In the data rows, 128 means zero.
Some points, each followed by its number:
141 174 124 146 100 156 116 176 126 130 221 150 154 213 80 90 109 102 156 128 215 129 118 205 0
255 255 226 255 185 255 250 144 128 104 146 87 255 89 153 137 219 136 244 129 99 111 246 219 1
153 181 111 157 112 159 121 113 129 99 234 95 159 137 80 61 111 68 119 128 118 161 109 164 2
103 84 118 99 152 94 131 100 127 108 79 87 94 50 174 161 138 141 103 127 62 110 127 94 3
102 123 94 103 55 108 66 109 128 109 153 128 107 197 45 41 65 55 97 129 151 164 76 123 4
112 128 104 111 62 116 81 121 128 122 167 150 115 234 47 59 77 74 109 128 181 152 88 129 5
192 152 206 197 249 174 255 116 126 98 110 75 185 60 255 203 255 166 171 130 72 111 255 123 6
120 122 141 121 112 122 121 174 128 213 111 177 121 120 120 191 123 228 147 129 152 111 135 119 7
158 200 127 163 111 172 126 160 127 115 255 124 175 174 85 87 118 98 161 127 177 131 122 229 8
160 129 125 162 255 143 233 90 128 78 103 38 145 41 255 120 243 100 113 126 28 110 160 110 9
105 123 95 104 56 111 68 108 131 109 155 122 106 178 46 34 64 49 96 127 144 185 72 122 10
159 127 122 159 255 138 216 96 132 85 103 57 143 52 215 114 216 101 111 127 44 108 148 109 11
99 96 120 96 103 101 102 122 128 157 97 147 100 107 118 161 114 171 118 129 122 108 120 108 12
134 151 137 136 101 141 118 229 128 223 151 233 142 189 93 122 114 147 168 129 255 111 127 167 13
107 100 125 105 110 106 112 128 126 163 99 146 103 107 125 174 117 189 124 127 127 110 123 107 14
110 93 120 108 147 104 135 105 127 110 87 96 103 59 169 182 140 161 113 126 75 108 131 101 15
191 245 152 200 126 216 146 183 126 116 235 119 215 140 102 100 133 112 202 128 161 122 148 255 16
112 130 103 110 62 116 80 118 126 116 166 139 116 233 43 55 76 70 107 129 175 161 87 129 17
114 93 120 110 170 104 147 97 126 99 83 71 104 49 202 156 152 136 106 128 48 109 134 93 18
187 174 236 191 153 186 186 163 128 115 134 101 194 99 146 205 178 206 225 129 110 140 229 156 19
114 92 121 112 175 104 145 99 125 100 84 77 106 47 192 162 152 136 106 128 52 108 132 97 20
155 126 131 155 255 139 222 95 129 86 99 45 143 42 255 135 243 112 115 125 37 111 167 106 21
128 139 142 130 103 136 114 242 128 246 134 250 134 181 95 135 114 166 171 129 255 109 128 151 22
107 89 119 105 159 101 137 99 128 105 82 83 99 45 183 165 143 143 105 128 59 111 129 94 23
125 116 151 127 142 123 141 134 129 135 102 116 126 88 151 255 142 251 141 128 108 110 155 115 24
172 143 117 175 255 154 211 87 145 73 111 40 158 40 179 85 198 72 106 130 25 109 139 112 25
129 143 140 132 107 139 119 223 129 180 141 192 138 176 101 127 117 147 171 130 232 111 127 171 26
118 95 119 118 188 108 155 94 126 92 81 52 107 44 224 146 161 125 105 128 30 111 135 94 27
106 127 101 107 57 115 74 114 128 112 161 136 112 216 47 47 72 66 106 127 162 158 80 127 28
118 100 129 117 159 113 146 105 126 110 89 90 113 57 184 198 149 164 119 129 71 108 140 100 29
115 126 114 115 79 122 95 163 127 183 147 226 119 255 67 98 93 117 127 127 255 121 106 138 30
92 77 114 83 126 85 112 106 128 118 80 108 82 68 149 158 120 148 103 127 83 108 120 92 31
121 98 122 117 175 110 155 102 125 97 85 71 113 43 210 167 157 140 110 126 50 109 142 96 32
118 101 128 117 159 111 147 104 126 109 89 90 113 56 186 199 149 169 118 128 74 113 143 102 33
98 107 110 94 59 105 75 137 128 213 124 255 102 210 60 102 81 117 117 128 228 111 96 117 34
99 97 121 96 103 98 104 121 127 152 97 141 96 105 120 161 110 167 118 129 122 109 118 106 35
148 124 114 148 237 133 185 87 143 78 103 50 133 47 180 101 177 86 103 128 26 111 133 103 36
119 102 125 119 167 110 150 115 127 119 88 87 114 58 198 164 151 150 116 127 65 110 136 104 37
180 206 195 185 128 197 147 251 127 152 161 147 200 141 115 142 139 167 248 128 187 110 176 231 38
89 98 109 87 67 94 73 126 125 172 115 230 89 187 64 105 82 116 107 132 192 114 96 110 39
116 109 140 116 133 114 130 128 126 137 98 122 116 90 144 225 133 225 132 130 106 111 140 111 40
116 121 131 117 103 119 115 180 125 247 116 228 120 140 108 161 114 187 143 128 189 111 125 124 41
157 138 114 159 225 144 182 92 142 81 116 60 147 75 155 78 171 71 105 130 52 115 127 113 42
132 145 98 134 102 131 107 98 139 85 179 75 132 111 57 28 98 35 97 128 94 253 89 128 43
143 159 106 145 113 145 119 102 140 91 193 81 145 124 78 48 112 54 107 128 102 179 102 138 44
116 132 97 116 67 118 81 107 126 101 174 108 118 156 46 30 78 47 98 128 128 231 79 126 45
122 136 101 123 78 126 91 106 127 101 199 106 124 150 49 40 86 54 104 128 127 228 88 133 46
114 100 125 110 146 110 135 107 126 115 91 104 110 71 162 203 140 184 119 127 87 112 136 102 47
103 111 111 98 70 106 86 147 127 247 119 255 102 185 73 113 88 132 117 129 223 111 103 118 48
255 255 182 255 151 255 190 156 129 103 196 93 255 105 124 110 166 117 227 129 115 117 189 255 49
182 146 195 186 238 165 248 114 126 99 107 76 176 59 255 206 255 167 163 129 71 110 242 121 50
107 112 121 107 84 111 99 163 128 255 115 254 112 149 92 134 102 159 128 129 198 109 115 116 51
121 110 127 123 162 116 145 129 127 122 95 103 118 68 191 163 152 145 124 128 90 109 140 113 52
80 98 105 78 56 91 58 123 127 165 120 228 85 194 47 92 63 106 105 142 191 113 80 113 53
118 102 118 115 153 110 138 105 126 101 98 84 112 77 179 145 141 126 109 126 72 116 130 102 54
120 106 143 118 146 115 140 124 125 119 92 104 116 71 162 194 142 183 136 127 89 109 148 107 55
106 119 117 106 81 113 94 148 127 216 132 221 110 158 85 120 96 138 126 127 183 115 109 133 56
101 100 116 102 109 103 107 117 128 129 112 129 101 116 118 147 114 150 115 125 121 119 117 111 57
207 255 154 214 132 231 150 165 126 111 245 110 231 129 106 96 135 105 196 128 138 126 148 255 58
95 105 112 94 72 101 81 136 128 217 115 227 97 164 79 114 86 134 115 128 179 116 99 114 59
115 125 103 115 94 118 96 111 132 111 147 125 117 205 70 63 93 71 104 127 149 139 92 122 60
120 125 97 119 104 119 104 95 139 89 147 76 118 101 70 45 97 47 94 128 87 251 87 117 61
149 166 107 152 124 151 127 99 142 86 198 69 151 101 85 47 119 50 107 128 87 184 105 140 62
148 155 160 151 126 151 146 227 129 190 140 200 155 176 121 144 142 157 183 128 235 109 157 165 63
137 115 127 139 231 125 186 98 126 90 93 52 127 41 255 155 197 126 113 126 40 112 155 102 64
114 95 120 110 166 104 145 101 126 101 83 78 108 42 192 169 149 144 108 127 54 108 135 97 65
147 122 137 145 174 136 172 111 128 107 94 91 138 64 180 193 169 166 127 128 76 110 156 110 66
144 171 149 152 106 159 123 247 126 177 164 192 161 195 95 116 117 140 191 126 252 114 135 202 67
121 103 122 120 167 114 147 122 126 116 90 92 117 72 194 144 150 131 117 128 80 109 135 111 68
116 136 99 115 68 119 83 111 127 106 184 119 120 179 46 45 80 59 104 128 144 187 85 133 69
243 191 205 246 243 224 255 115 128 94 116 68 232 65 217 153 255 134 185 128 68 112 253 144 70
227 178 230 233 249 208 255 117 129 99 112 77 218 67 245 191 255 163 196 127 77 109 255 140 71
118 135 97 121 77 121 87 102 132 95 175 95 119 133 47 26 83 36 98 127 112 255 79 125 72
114 103 129 114 141 113 133 113 127 122 95 111 112 79 158 213 137 194 121 127 95 110 138 110 73
94 112 101 88 63 102 60 135 127 147 134 177 96 216 54 64 62 86 107 129 189 133 78 124 74
185 149 212 187 210 174 236 122 128 104 104 84 180 68 226 208 240 178 181 126 78 110 247 127 75
112 128 96 109 60 118 75 107 127 101 167 112 113 159 47 30 72 44 95 128 134 217 74 125 76
92 111 92 85 57 97 52 111 128 116 137 144 92 209 48 41 53 61 93 127 164 146 64 120 77
New points follow, each followed by the numbers of its two nearest points above, nearest first.
255 255 189 255 164 255 212 144 127 101 178 88 255 96 131 112 184 113 220 129 104 117 202 243 49 1
121 136 122 124 87 128 101 198 127 200 146 241 129 247 76 101 98 122 146 127 255 119 111 147 30 13
127 138 113 126 100 131 113 135 126 117 187 136 131 206 88 96 107 101 125 128 180 133 111 151 60 5
114 105 137 113 132 111 128 129 128 140 99 122 115 89 145 214 131 218 130 126 105 112 138 107 40 73
116 130 111 116 73 123 90 158 126 160 154 213 120 255 59 85 89 102 124 128 255 125 101 141 30 34
194 227 131 200 143 205 153 119 127 96 213 86 202 98 123 99 140 96 149 128 95 128 139 203 58 16
86 75 113 79 108 83 100 109 129 123 86 121 80 84 133 152 110 149 104 125 100 109 112 96 31 35
212 255 133 220 137 227 155 124 127 95 243 89 224 110 106 84 137 86 159 128 105 133 140 228 58 16
113 98 116 109 157 105 135 99 127 100 93 79 104 78 184 135 139 120 103 128 63 115 124 97 54 18
255 211 227 255 245 248 255 123 128 98 123 76 255 70 212 162 255 144 206 128 81 112 255 156 70 71
114 119 93 113 100 114 98 90 148 86 133 67 109 97 67 31 94 32 82 128 77 235 82 112 61 43
134 139 136 135 125 138 129 213 129 189 134 198 138 175 122 122 123 138 160 129 226 113 129 156 26 63
137 112 127 137 231 125 181 94 126 85 89 49 126 47 255 152 188 127 112 127 31 108 150 102 64 27
170 171 236 176 143 178 162 224 128 153 123 135 183 110 139 223 159 253 249 126 141 110 209 170 19 38
169 168 239 175 144 175 163 217 129 150 121 133 180 107 142 232 161 255 246 126 136 110 212 164 19 38
103 91 120 102 138 100 127 107 126 114 85 105 99 66 158 175 133 159 112 130 83 110 126 97 15 3
236 255 169 244 165 251 187 143 129 97 174 83 249 93 144 111 168 112 201 128 96 116 179 231 49 58
93 80 116 87 119 89 109 108 128 119 86 115 86 78 144 159 118 151 106 126 93 109 117 97 31 35
132 108 125 131 205 119 175 97 127 92 89 57 123 41 255 160 181 131 112 128 40 111 151 100 64 27
101 88 115 97 129 94 116 106 127 116 89 113 93 96 144 145 123 133 104 127 97 114 118 99 31 57
164 194 113 168 124 170 132 111 129 94 252 84 170 113 88 62 120 67 123 128 103 164 115 173 2 62
139 137 194 144 135 141 145 193 128 166 111 139 147 104 140 251 145 255 194 128 133 112 177 133 24 7
131 133 176 134 121 134 129 178 128 158 116 143 138 129 122 215 129 243 176 128 142 117 158 131 7 24
157 171 188 166 135 171 150 232 126 152 134 141 175 117 135 162 141 185 225 129 160 110 171 185 38 63
116 130 111 113 71 121 92 162 127 175 144 234 121 255 62 91 90 105 127 127 255 123 102 139 30 34
118 131 113 118 77 125 94 166 127 168 155 224 122 255 61 90 92 107 128 127 255 123 104 143 30 34
101 116 110 101 61 106 81 146 128 210 125 255 103 235 58 100 83 116 118 128 249 115 97 121 34 30
167 191 129 170 151 173 155 148 127 109 230 109 176 149 112 91 147 98 154 127 152 127 133 209 8 16
95 116 101 91 59 103 60 120 126 139 136 177 100 227 50 60 63 77 101 127 187 137 77 119 74 77
91 110 102 90 61 101 60 131 127 159 129 198 94 225 55 75 64 97 107 131 197 127 78 117 74 53
137 110 119 137 245 124 184 89 126 79 87 39 124 42 255 128 192 107 106 128 21 108 144 100 64 11
92 106 109 91 59 100 71 134 126 197 123 255 95 207 53 99 78 114 111 132 217 115 94 115 34 39
145 140 209 152 140 149 154 190 125 157 114 131 154 102 142 255 151 255 204 128 128 111 189 135 24 19
103 119 105 107 57 114 79 141 127 161 137 230 113 255 49 85 79 100 115 127 253 124 94 126 30 34
148 179 139 152 106 162 120 203 127 138 188 147 163 177 86 94 113 110 174 129 205 148 125 207 0 8
113 127 110 110 70 117 92 156 130 184 137 249 117 255 58 93 87 107 123 129 255 120 101 135 30 34
255 255 149 255 157 255 184 122 128 94 198 80 255 95 120 93 162 92 175 127 96 120 163 227 49 58
105 92 122 103 141 99 128 109 126 117 86 103 99 66 161 176 134 162 114 126 82 110 127 99 15 47
90 76 116 86 125 85 112 105 126 114 80 108 82 64 153 157 122 146 101 128 82 109 117 91 31 3
86 106 93 79 55 95 47 112 127 124 134 160 87 222 45 50 51 70 94 129 171 139 68 118 77 74
101 87 114 97 133 96 121 106 125 125 85 124 94 76 150 151 126 139 104 129 94 110 120 97 31 15
116 108 138 115 125 114 125 134 128 152 104 134 117 100 137 216 128 224 134 126 117 112 138 110 40 73
88 112 94 87 54 99 50 114 128 117 139 147 93 212 47 44 52 60 91 126 163 146 65 116 77 4
136 111 121 136 236 124 183 91 127 82 87 44 124 42 255 138 190 114 108 127 26 109 146 101 64 27
100 86 117 96 131 94 119 108 129 121 90 113 95 83 155 153 125 147 108 128 93 109 120 99 31 15
109 118 117 105 76 113 92 166 127 240 124 255 110 188 77 115 93 135 129 129 232 111 108 128 48 34
85 105 96 83 54 95 53 118 128 136 126 185 89 233 46 64 53 83 100 132 188 129 72 116 74 77
106 104 125 106 116 107 114 129 128 157 101 143 107 104 126 181 118 191 125 127 122 108 126 109 14 12
110 124 115 113 76 120 90 169 129 203 136 255 119 255 64 98 90 114 127 129 255 117 104 134 30 34
120 97 119 121 193 110 161 91 126 89 81 54 111 42 228 147 163 124 104 129 33 106 137 96 27 32
126 118 153 126 138 124 140 134 125 134 104 120 124 89 153 255 140 250 143 128 107 112 153 113 24 40
90 108 101 86 54 100 56 120 127 139 129 195 95 248 46 71 61 89 103 133 202 128 78 118 74 53
159 178 109 166 133 163 138 102 140 85 197 70 162 96 92 55 125 55 112 126 85 162 112 146 62 44
139 135 188 139 135 141 144 186 126 167 112 139 142 105 136 249 142 255 184 129 134 112 171 130 24 7
119 132 113 115 76 124 96 169 127 181 145 240 123 255 65 94 94 107 131 127 255 121 105 142 30 34
113 119 127 113 98 117 110 179 126 252 116 234 116 143 104 148 110 176 140 128 193 112 121 123 41 51
